125,121,152,122,111 result: 111, 125

132,122,146,130,114,130,102
132,122,147,132,113,130,103
result: 102, 132

139,111,128,142,123,108
126,117,120,134,131,108
131,122,122,126,125,100
result: 108, 131

107,152,102,112,122,123,139 result: 139, 107

142,137,128,150 result: 150, 142

104,120,116,131,133,127 result: 127, 104

157,147,126,121
142,142,118,103
154,130,144,128
result: 121, 154

156,130,129,113,134,115 result: 115, 156
---
[121, 135, 134, 151, 140] gives 135
[131, 117, 105, 149, 115, 140, 143] gives 131
[140, 155, 119, 114, 131] gives 131
[108, 117, 133, 130, 145, 101, 100] gives 117
[118, 129, 134, 123, 158, 126, 123] gives 126
[137, 106, 124, 121, 142] gives 124
[111, 130, 136, 128, 156] gives 130
---
[[147 135 114 127 104 118]
 [ 98 130 129 143 140 137]
 [127 131 123 133 122 127]] --> 122

[[142 127 115 113]
 [140 100 143 151]
 [132 111 110 106]] --> 110

[[131 125 121 123 152]
 [127 128 126 127 119]
 [136 129 119 133 137]] --> 133

[[140 141 107 143 122 121]
 [138 140 115 146 124 129]
 [120 120 127 104 127 111]] --> 127

[[116 122 128 148 156]
 [116 122 128 122 107]
 [116 122 128 122 107]] --> 122

[[132 119 122 150 137]
 [146 141 115 113 133]
 [102 129 115 128 140]] --> 128

[[132 129 136 116 115 124 154]
 [130 123 132 112 118 125 154]
 [115 105 119 112 136 129 137]] --> 129

[[124 137 106 107 132]
 [123 112 109 120 126]
 [122 122 138 145 129]] --> 145

[[118 112 136 135]
 [104 131 127 110]
 [ 99 129 122 109]] --> 122

[[138 138 134 153 148 132]
 [132 131 120 122 129 123]
 [132 142 133 145 144 145]] --> 144
---
[[132 114 124 123 124 132]
 [146 111 151 136  99 149]] gives 136

[112 157 126 124] gives 157

[[154 129 113 126 134 140]
 [146 154 112 147 133 147]
 [102 112 129 140 112 141]] gives 140

[[109 114 113 133 123 151]
 [122 126 116 124 129 142]] gives 124

[128 142 139 125 135 101] gives 125

[ 99 111 130 114 101 104] gives 114
---
[126 129 157 147 133 124 122] → 157, 122

[[128 129 128 119 128 137]
 [126 130 106 134 128 120]] → 137, 106

[[137 122 126 122 121 123 121]
 [120 115 135 104 144 118 117]] → 144, 104

[107 115 148 144 135 131  99] → 148, 99

[119 133 136 115 118 150] → 150, 115

[148 103 108 129 115 120] → 148, 103

[138 130 115 104 112 140] → 140, 104
---
[[132 125 130 130 127 128 136 123 121 136 123 138]
 [136 127 135 134 126 131 131 124 120 132 124 138]
 [114 130 117 119 133 124 119 136 143 118 137 108]
 [127 135 133 131 129 132 107 136 138 107 138 113]
 [128 136 133 131 128 133 105 137 138 106 139 112]
 [115 127 115 118 131 122 132 131 137 131 131 118]
 [136 131 136 134 125 132 121 129 124 122 129 130]
 [122 120 115 119 128 120 154 120 122 153 118 140]
 [135 128 135 133 126 131 129 125 122 130 125 136]
 [124 124 121 123 129 124 141 124 126 139 123 133]
 [134 127 134 133 128 130 131 124 122 131 124 136]
 [132 131 135 134 129 132 117 130 130 117 131 125]] out 136

[[111 125 120 116 110 149 111 112 132 119 108 148]
 [143 134 119 139 107 129 143 108 123 134 109 138]
 [118 147 120 108 110 126 117 111 134 116 114 131]
 [116 143 129 126 144 132 144 121 109 121 134 120]
 [136 147 132 107 126 124 137 115 123 132 126 126]
 [121 136 146 129 125 147 108 149 114 130 112 129]
 [116 150 146 123 107 118 129 135 128 108 110 111]] out 119

[[134 129 132 130 136 124 129 123 128 132 120 117 122 129]
 [123 123 129 121 119 143 127 141 133 124 138 144 137 121]
 [142 124 133 134 137 126 126 130 134 133 123 119 125 119]
 [117 132 124 119 117 138 136 136 130 127 129 144 129 133]
 [120 133 134 124 126 132 127 125 126 127 126 124 125 136]
 [126 125 128 126 116 140 129 144 138 129 131 142 133 122]
 [126 132 130 138 141 105 115 100 111 124 128  99 122 141]
 [131 125 128 119 125 143 140 148 141 132 122 147 129 121]
 [121 132 125 126 135 118 127 113 115 122 130 121 128 140]
 [133 125 134 123 124 146 129 141 138 128 130 139 130 114]] out 117

[[123 137 140 126 125 136 137 139 131 132 124 126 127]
 [125 139 143 130 130 133 126 151 126 135 120 117 124]
 [125 140 140 126 126 134 133 142 130 130 122 122 126]
 [125 141 141 126 123 134 130 141 131 131 122 124 128]
 [122 135 139 129 118 135 131 143 132 132 123 126 130]
 [128 140 138 124 122 136 136 142 133 130 123 128 122]] out 124

[[122 130 134 127 126 125 130 131 125 131 132 132 123 130 130 135]
 [138 139 139 122 116 124 128 131 124 117 128 113 131 127 124 142]
 [121 133 133 126 116 118 125 126 125 121 132 118 121 122 119 134]
 [134 136 129 129 122 120 141 136 114 121 125 118 123 128 128 145]
 [133 125 118 129 132 130 135 131 127 132 124 128 126 122 135 139]
 [138 126 143 124 109 120 125 128 117 126 136 117 122 129 119 134]
 [137 142 130 129 123 133 124 115 140 135 107 135 134 126 100 128]
 [123 116 138 134 119 127 130 108 107 136 143 134 117 130 126 135]
 [139 121 137 138 132 137 125 127 134 120 129 130 135 124 136 133]] out 130

[[116 135 151 118 143 107]
 [135 138 142 131 138 108]
 [132 135 138 129 136 113]
 [120 115 109 127 111 156]
 [139 131 123 136 124 129]
 [135 138 141 131 138 108]
 [126 117 109 129 114 152]
 [125 132 140 124 139 114]
 [114 119 121 121 119 146]] out 118

[[138 136 126 123 119 130 121]
 [156 125 120 121 106 137 115]
 [106 119 146 129 147 113 142]
 [109 136 132 133 143 123 136]
 [116 120 134 131 139 122 136]] out 119

[[120 140 131 132 130 111 126 125 100 115 104 123 144]
 [127 149 134 120 133 132 142 136 122 146 120 125 154]
 [136 141 124 127 124 135 134 131 136 140 136 139 140]
 [125 116 129 129 129 125 123 126 127 119 127 123 115]
 [130 128 127 127 128 131 129 129 133 131 132 130 128]
 [126 135 134 120 133 133 138 135 130 142 125 122 139]
 [125 122 133 122 132 133 132 132 134 135 130 121 123]
 [120 122 131 132 130 115 121 124 111 111 113 120 124]] out 104
